128 stands for zero in the data rows.
In each pair of rows below, the second row is the first one turned about zero in one of four ways (a turn may also mirror it), with some noise and a change of scale.
After each pair comes the number of its way: 0 for the first way seen, 1 for the next new one, and so on.
[160 139 137 117 145 139  85 153]
[ 86 120 147 165 141 163 161 123] >> 0

[ 92 101  96 100 165 144 160 102]
[116 117  97 105 205  97 143 116] >> 1

[ 46  56  65  96 178 174 183 152]
[108 129  98  38 127 250  70  99] >> 2

[ 89  67  60  81 170 150 173 133]
[135 126  99  48 106 215  99  88] >> 2

[104 124 139 154 117 168 135 134]
[153 136 149 141 143  94 100 157] >> 1

[121 123 121 142 116 137 129 140]
[126 141 130 132 136 124 100 127] >> 1

[100 127 136 152 118 167 132 124]
[ 86 132 117 150 160 157 122 128] >> 2

[144 130 150 153  96 119 142 136]
[146 134 139 126 113 155 109 146] >> 1

[182 228 121  21 223   0  87   0]
[  0   0  23 115  52 161 255 120] >> 1

[ 69  53  19  42 205 128 187  98]
[ 59 113  77  73 255 102 149  63] >> 1

[170 200 122  59 185   8  99   0]
[ 29   0  42 156  80 149 255 134] >> 1

[155 145 139 120  98 118  85 165]
[145 159 150 119  86  81 102 114] >> 3

[113 131 138 144 128 133 131 133]
[125 132 134 122 121 102 146 123] >> 0

[131 136 138 125 137 128 132 106]
[107 127 160 134 148 117 143 111] >> 3

[146 131 141 154  95 101 127 163]
[143 119 118 128  88  91 129 150] >> 3

[126 128 134 137 126 137 132 128]
[136 118 115 129 130 119 141 116] >> 0

[137 119 114 123 124 144 138 118]
[145 131 123 120 159 126 135 126] >> 0

[165 143 139 103 153 148  69 155]
[158 173 174 145 139  88  96  88] >> 2

[156 135 137 129 138 130 102 152]
[110 124 128 152 125 152 157 125] >> 0

[147 132 138 150 100 101 122 166]
[125 140 133 126  87 166  95 119] >> 1

[162 140 136 118 123 131  96 146]
[174 150 147 129 126 111 113 102] >> 3

[144 131 143 155  98 102 126 166]
[151 124 120 130  90  82 135 143] >> 3

[140 134 135 141 110 124 131 120]
[137 124 126 145 113 146 128 149] >> 1

[ 96 122 142 155 121 175 139 135]
[168 154 145 131 160  92 115 159] >> 1

[141 128 158 165  91 109 138 163]
[146 110 139 123  85  96 153 165] >> 3

[159 147 138 111 111 130  77 156]
[130 174 163 170 115  92 128 120] >> 2

[144 135 137 148  96 103 118 161]
[128 149 139 114  99 155  89 117] >> 1

[153 139 137 123 106 119 107 144]
[146 137 143 122 106  97 122 116] >> 3

[153 131 140 142 108 117 131 140]
[153 125 133 133  97 113 144 136] >> 3

[154 147 136 103 110 145  94 113]
[125 143 160 153 125 108 147  90] >> 2

[155 143 135 122 106 121  91 155]
[ 85 105 126 126 127 158 144 141] >> 0

[152 143 134 112 110 137 103 116]
[125 133 150 154 119 108 145  96] >> 2

[147 132 140 145 101 113 132 140]
[140 121 141 163 115 115 133 157] >> 2

[105 103  69  80 168 119 153  80]
[141 123  83  54 107 149 120  71] >> 2

[ 55  74  71 110 161 158 165 146]
[160 158 146 173 179  38  94 185] >> 0

[145 130 147 159  93 104 133 162]
[126 112 143 160 120 113 124 192] >> 2

[ 63  80  85 112 159 170 165 136]
[154 156 158 157 182  47 107 167] >> 0

[163 144 137 106 130 140  79 146]
[129 143 155 152  94 121 156  86] >> 1

[100 123 141 156 118 172 137 136]
[132 134 127 157 141 142 113 173] >> 3

[146 138 137 141  97 105 108 163]
[150 139 127 129  81  85 119 140] >> 3

[ 98 114 122 124 149 154 152 111]
[124 119 124 133 166 162 136 134] >> 3

[124 124 127 146 113 139 129 144]
[124 133 137 152 130 132 119 137] >> 2

[156 132 138 137 112 120 124 141]
[125 113 113 121 121 147 140 123] >> 0

[144 133 138 152  96 101 123 162]
[133 126 139 161  96 110 120 168] >> 2

[ 86 109 105 137 130 151 139 135]
[ 94 126 103 132 144 177  98 126] >> 2

[150 132 138 141 129 122 114 153]
[143 143 149 156 122 101 123 150] >> 2

[ 91 129 144 139 144 154 140 111]
[ 90 130 117 113 167 142 144 121] >> 2

[148 133 139 142 102 114 128 141]
[145 134 124 142  99 109 136 141] >> 3

[150 121 132 152 224 138  91 188]
[188 177 148 120 193 119  60 119] >> 2

[152 136 130 127 111 123 120 124]
[143 129 141 137 106 123 126 109] >> 3

[150 141 137 130  98 112  97 162]
[114 154 159 145  79 144 106 108] >> 1

[162 146 142  98 109 141  90 127]
[127 156 167 146 124  98 151  95] >> 2

[103 110 103 133 127 134 136 144]
[114 137 119 119 123 152  99 124] >> 2

[100 129 144 134 148 148 144 109]
[105 119 151 140 166 138 133 142] >> 3

[148 136 136 142 100 110 118 151]
[132 138 149 155 116 113 122 156] >> 2

[152 132 133 134 113 118 128 131]
[139 122 131 117 113 142 138 123] >> 0

[150 131 138 136 112 120 130 132]
[137 130 134 140 118 145 122 128] >> 1

[ 90 126 137 159 118 164 132 133]
[112 128 135 155 143 142 111 183] >> 3

[149 136 137 134 105 113 115 148]
[139 129 131 133 100  94 121 123] >> 3

[143 124 122 127 122 144 137 117]
[130 125 127 135 133 130 136 123] >> 2

[144 128 154 149 105 126 142 131]
[124 108 150 147 137 120 161 151] >> 2

[150 140 132 120 111 130 112 120]
[116 125 124 117 139 144 130 117] >> 0

[157 142 140 109 109 132  99 132]
[150 155 166 119 114 108 114 101] >> 3

[155 133 130 131 111 119 126 128]
[135 137 136 144 130 118 145 123] >> 2

[109 126 135 151 120 144 132 142]
[129 125 133 138 131 126 121 162] >> 3

[145 132 141 147  99 115 134 137]
[133 115 108 116 110 135 144 125] >> 0

[158 136 137 128 118 125 112 142]
[138 145 148 130 113 143 138 114] >> 1

[ 93 115 118 137 129 162 140 122]
[110 116 124 141 151 155 108 153] >> 3

[163 148 143 106 102 129  76 160]
[ 73 106 122 129 143 177 151 143] >> 0

[175 218 122  37 208   0  91   0]
[179  92  33  23  94   0 214  30] >> 2

[149 128 151 153 100 121 144 136]
[150 113 131 146  97 116 159 150] >> 3

[114 139 141 136 139 117 128 116]
[125 123 123 118 116 116 142 144] >> 1

[ 70  68  63  98 164 143 167 155]
[110 101  78  58 168 183  90 154] >> 3

[107 112  82  84 169 116 149  74]
[ 93  88  85 128 211 116 169 103] >> 1

[ 96 139 142 136 145 130 131 102]
[135 154 131 122 124 102 118 101] >> 0

[103 122 122 148 118 150 132 136]
[135 151 127 132 151 113 101 139] >> 1

[143 123 172 167 100 132 158 136]
[152 102 115  78  93 113 168 104] >> 0

[180 234 117   9 235   0  85   0]
[126 255 249 140  73 255   0  23] >> 0

[105 124 129 152 115 152 131 139]
[123 121 130 144 135 131 111 164] >> 3

[103 126 132 148 119 163 133 122]
[126 117 112 115 140  78 139 109] >> 0

[128 123 131 141 119 142 134 141]
[134 124 133 140 134 138 130 133] >> 2

[128 122 129 144 115 143 132 145]
[131 122 104 135 142 105 145 141] >> 0

[148 140 135 134 103 115 105 152]
[129 145 138 143 106 145 118 118] >> 1

[154 132 131 133 112 117 128 130]
[137 133 139 144 119 168 128 122] >> 1

[ 97 126 137 153 119 169 134 127]
[132 122 119 124 147  82 138 112] >> 0

[144 135 128 137 113 120 126 123]
[136 124 132 149 134 112 133 134] >> 2

[ 93 133 141 147 133 147 132 118]
[128 150 121 131 132  84 124 113] >> 0

[139 124 173 170  90 130 161 133]
[181 121 145 122 111 146  94 180] >> 1

[139 122 119 127 121 145 136 118]
[134 125 134 131 128 139 137 115] >> 3

[142 126 166 170  86 115 150 156]
[161 137 147 123  93 169  65 152] >> 1

[ 92 128 139 154 124 158 133 129]
[110 139 145 147 142 133 113 160] >> 3

[104 122 133 148 121 164 136 133]
[133 134 104 121 144  80 144 118] >> 0

[151 132 138 139 104 108 122 155]
[115  97 103 118 110 150 137 150] >> 0

[ 91 102 111 130 138 164 150 137]
[102 128 112 118 141 187 112 110] >> 2

[150 130 143 147 104 118 136 138]
[143 109 141 159 129 120 152 163] >> 2

[ 15   0   0   0 255 117 230  99]
[153 103   4   0  40 255  42  24] >> 2

[ 95 122 143 153 125 173 141 133]
[125 128 143 156 156 154 118 175] >> 3

[107 124 132 153 116 150 132 143]
[151 149 127 134 138  99 102 148] >> 1

[ 93 124 144 147 133 166 141 125]
[117 125 147 145 159 154 117 167] >> 3

[133 145 140 116 149 110 129  85]
[130 112 111 104 139  95 146 105] >> 2

[100 125 138 135 143 153 145 113]
[102 117 145 139 153 147 127 152] >> 3

[126 105  98 110 137 144 147 121]
[150 132 125 131 166 125 117 147] >> 0

[146 128 129 144 169 129 108 155]
[124 123 141 179 122 132 151 129] >> 0

[ 95 132 145 129 156 138 142 102]
[100 112 107 105 175 132 135 118] >> 2

